Each row has a name. Each piece below is followed by the name of the row it came from, unless a question asks for something else. Each question is about the rows just above it.

[55 -4 -1 22 -2] : j_524
[-40 -10   8 -47 -21] : j_405
[ 38 -21 -35 -26 -26] : j_898
[44 18 44 18 18] : j_104
[-26 -26  17 -36  17] : j_989
[ -3 -55 -45 -11 -46] : j_424
[ 16 -18 -17  34  19] : j_596
[-18 -25 -45  19 -40] : j_498
Put [ 19  34 -17 -18  16] back in order: which row is it?
j_596
Times [-45] occurs in j_498:
1
Count of [-35] in j_898:
1
Count of [-26] in j_989:
2
Which row holds these entries in another order? [ 17 -36  17 -26 -26]
j_989
How many times does j_104 hold [17]?
0

[ -7 -25   8 -46] = j_596
[-24 -23  44 -24] = j_104
[-31  25  25  25] = j_282
Count of [25] in j_282:
3
Count of [-22] in j_104:
0
[-24  44 -23 -24] is which row reordered?
j_104
Count of [-23] in j_104:
1
Times [24] occurs in j_282:
0

[ -8 -17 -11 -31 -22 -20 -22 -22 -23 -19 -23 -24 -21 -16 -31 -16 -11 -19
  21  14] : j_282
[-17 -14  -9  44   1 -10   9  -9  -6  -5 -12  12  -8  -6  -4   1  -4 -10
  -3  -8] : j_898
[-17 -14  -9 -25   1 -10   9  -9  -6  -5 -12  12  -8  -6  -4   1  -4 -10
  -3  -8] : j_524
[ -7   1  -6   9 -10  -8 -10  -4  -3 -14  -9  -5  44  -4 -12  -8  12  -9
 -17   1] : j_424
[ -6  -4  -3  -8  -9   9   1   1 -14 -12  -6  -8  -4 -10 -10  44 -17  -6
  -9  12] : j_405
Put [-17 -14 -12 -10 -10  -9  -9  -8  -8  -6  -6  -5  -4  -4  -3   1   1   9
  12  44] back in order: which row is it?
j_898
[ -3  -4  44  -9  -6   1  -6  -8  -4  -8  12 -10 -10   1 -14 -12  -5  -9
   9 -17] is which row reordered?
j_898

[ 43   1  -9  37 -38] -> j_778
[ -9 -39   1  13  37] -> j_596
[12 11 11 12 11] -> j_524
[ 37  42 -39  -9   1] -> j_240
Put [ 37  -9 -39   1  13] back in order: which row is it?
j_596
Which row holds these entries in another order? [-38  37  -9   1  43]
j_778
Which row holds these entries in another order? [ 37  13   1 -39  -9]
j_596
Count of [11] in j_524:
3
Count of [12] in j_524:
2
Put [-39  -9  42  37   1] back in order: which row is it?
j_240

[ 50  44 -37 -45  47  48 -45 -37 -43  51 -27 -49  51 -43  51 -11 -33 -43
 -43 -36  51 -44 -57 -42  51 -33] -> j_778
[ 45  46 -15  43  46 -42  43  46  46  47  48 -43  53 -42 -43  43 -42  45
 -42  43 -45  48 -43  42 -43 -43] -> j_282
[-55 -51 -55 -47 -55 -47 -47 -47  48  49  48 -47  49 -55 -55 -55 -55  50
 -48  48  23 -47 -47  48 -55 -55] -> j_596
[ 43  43 -43  47  46  48  45 -43 -42 -15 -42  48  45 -43  43  46 -45  53
 -43  46  46  43 -43  42 -43 -42] -> j_104
[ 53  50  53  49  53  48  48  48 -48 -48 -48  49 -48  53  52  53  53 -49
  49 -48 -25  48  49 -48  53  53] -> j_898
Put [-43  42 -43 -43  45  46 -15  43  46 -42  43  46  46  47  48 -43  53 -42
 -43  43 -42  45 -42  43 -45  48] back in order: which row is it?
j_282
Put [-42  51 -33  50  44 -37 -45  47  48 -45 -37 -43  51 -27 -49  51 -43  51
 -11 -33 -43 -43 -36  51 -44 -57] back in order: which row is it?
j_778
Put [-57 -49 -45 -45 -44 -43 -43 -43 -43 -42 -37 -37 -36 -33 -33 -27 -11  44
  47  48  50  51  51  51  51  51] back in order: which row is it?
j_778
[-45 -43 -43 -43 -43 -43 -42 -42 -42 -42 -15  42  43  43  43  43  45  45
  46  46  46  46  47  48  48  53] is which row reordered?
j_282
Which row holds these entries in another order? [-43  47  46  48  45 -43 -42 -15 -42  48  45 -43  43  46 -45  53 -43  46
  46  43 -43  42 -43 -42  43  43]
j_104
Times [43] occurs in j_104:
4

[-2 25  9  2 -5 -3 -2 -2 -2 -3 -1] : j_240
[25 -3 -2  9  0 -2  2 -5 -2 -2 -2] : j_104
[-2 25  9  2 -5 -3 -2 -2 -2 -3  0] : j_524
[ 0 -2 -2 -3 -3 -2 -2 -5  2 10 25] : j_596
Put [-2 -3  0 -2 25  9  2 -5 -3 -2 -2] back in order: which row is it?
j_524
[-5 -3 -2 -2 -2 -2 -2  0  2  9 25] is which row reordered?
j_104
Which row holds these entries in another order? [-3 -1 -2 25  9  2 -5 -3 -2 -2 -2]
j_240
Which row holds these entries in another order? [-5 -3 -3 -2 -2 -2 -2  0  2  9 25]
j_524

[  5  -1   1   0 -13   1   2  -5  11   0   2  -2  -2   6  -3   1   0  -9
   3  -5   6  -2  -7   0  -2  -5   6  -6   4  -1   0  -2  47   1   2  -2
   4  -4   0   1  -5   4   2  -2]  j_282
[ 0  5 -2  3 -2  2  4 -5 -6 -4 -2  1 -9 -7 -5  2  1  2 -4  5  2  3  5 -6
  3  5  3  6  4  9  1  2 32  0  3  0 -3  1  3 13 10  4 -4 -5]  j_596
[  0   0  -2   6   4  -2  11   2   0  -6   4   4  -5   0   1  -2   1  -5
   5   2   1  -1   6  -2  -5  -2  47   6  -9   0  -2  -4   3  -5   0   1
  -7   4  -3   2   4 -13   2  -2]  j_405
[  5  -2   1   0 -13   1  -2  -5  11   0   2  -2  -2   6  -3   1   0  -9
   3  -5   6  -2  -7   0  -2  -5   6  -6   4  -1   0  -2  47   1   2  -2
   4  -4   0   1  -5   4   2  -2]  j_104
Which row holds these entries in another order? [  2   2  -5  -1   6   0  -5   4  -6  11  -7  -5   2 -13   1  -9  -2  -5
   4   1  -2  -4  -2   1   3   1   0  -2  -3   0  -2   4   4   0  47   6
   4   2   5   0  -2   6   0  -2]
j_405
[-13  -9  -7  -6  -5  -5  -5  -5  -4  -3  -2  -2  -2  -2  -2  -2  -2  -1
  -1   0   0   0   0   0   0   1   1   1   1   1   2   2   2   2   3   4
   4   4   5   6   6   6  11  47] is which row reordered?
j_282
Count of [-2] in j_104:
9
Times [4] occurs in j_405:
5

[  1  23 -24  10  45  -3  49  53  -6   9  13  20 -12  -7 -34   6 -14  21
  -4  43  14 -13 -44  18  -7 -15  14 -27  -1   3 -20  24  -2  -1 -31  -7
 -35  10  22  -4   6 -12 -35  23 -11] : j_282
[ -4  -4   4   0  -1   3   2  -2  -1  10 -11  -5  -5   5  -1  -7   8   7
   0  -5  -4  -5   0  -3   0  -6  -4  -2   8   2   0  -5  -5  -1   6  -6
   4   4   2  -7   7  -4   4   6  -2] : j_240
[ 23 -31  -7  14 -14 -13  -4  21  18  13 -35  -7  -3 -34  10 -35  20 -24
 -20  22  -7   3 -44  23  24  -1  10   6  49  43 -11   6  53  -2 -15   1
 -12  -7   9  14 -27  -4 -12  45  -1] : j_596
[-44 -35 -35 -34 -31 -27 -24 -20 -15 -14 -13 -12 -12 -11  -7  -7  -7  -6
  -4  -4  -3  -2  -1  -1   1   3   6   6   9  10  10  13  14  14  18  20
  21  22  23  23  24  43  45  49  53] is which row reordered?
j_282
Which row holds these entries in another order? [-44 -35 -35 -34 -31 -27 -24 -20 -15 -14 -13 -12 -12 -11  -7  -7  -7  -7
  -4  -4  -3  -2  -1  -1   1   3   6   6   9  10  10  13  14  14  18  20
  21  22  23  23  24  43  45  49  53]
j_596

[-12   0  10  -6 -17   8   6  34  28  -5  20   7  -3 -15 -17   9   1] : j_282
[-25  -4  -7   7  -3  -8  16   8   3   7  26  -5 -21   2 -11  -4 -10] : j_240
[-45  -3   9 -14  -6   2   0   4 -11  39  35 -17  39  -6   1  11  -4] : j_778
[ -2   2   2   1 -11 -11  19   2 -14   1 -30 -11 -11 -15   2   7 -14] : j_596
[-14  -2 -11   3   9   7  -5 -12 -27 -11 -43  -1  20  -2 -18  22   9] : j_900
[-12   3  17 -15 -17  10 -17  -4  -2  24 -24  47  16 -32  -3  -3  21] : j_405
[ 30   5  14  -1   1   4 -21   4 -12 -21  -5   7  -1 -21  -1 -27   1] : j_498
How many times does j_596 hold [-11]?
4
Times [-10] occurs in j_596:
0
How many times does j_498 hold [-1]?
3

[ 28  -9  18  16 -30   2   2  22 -15   8 -21  24 -20  19   3   2   7 -13
  -7   2]  j_240
[  3  19   3 -22  10 -16  17   3   6  18  22  21  -4   6  -8  -3 -20  48
  -9   7]  j_524
[  8  28 -30 -20   2  18   3 -13  22   3  19  16  -9   2   7  24 -20 -15
   2  -7]  j_989
[-21 -15   3  -9   3   2  16 -20  19  28   8  -7 -13  22  18  24   2   2
   7 -30]  j_900
[-22 -20 -16  -9  -8  -4  -3   3   3   3   6   6   7  10  17  18  19  21
  22  48] is which row reordered?
j_524
Times [19] occurs in j_900:
1
Which row holds these entries in another order? [  2  -7   8  28 -30 -20   2  18   3 -13  22   3  19  16  -9   2   7  24
 -20 -15]
j_989
[  2   3   3 -30  18  -7 -21 -15  22 -13 -20  24   8  -9  28   7  19  16
   2   2] is which row reordered?
j_900

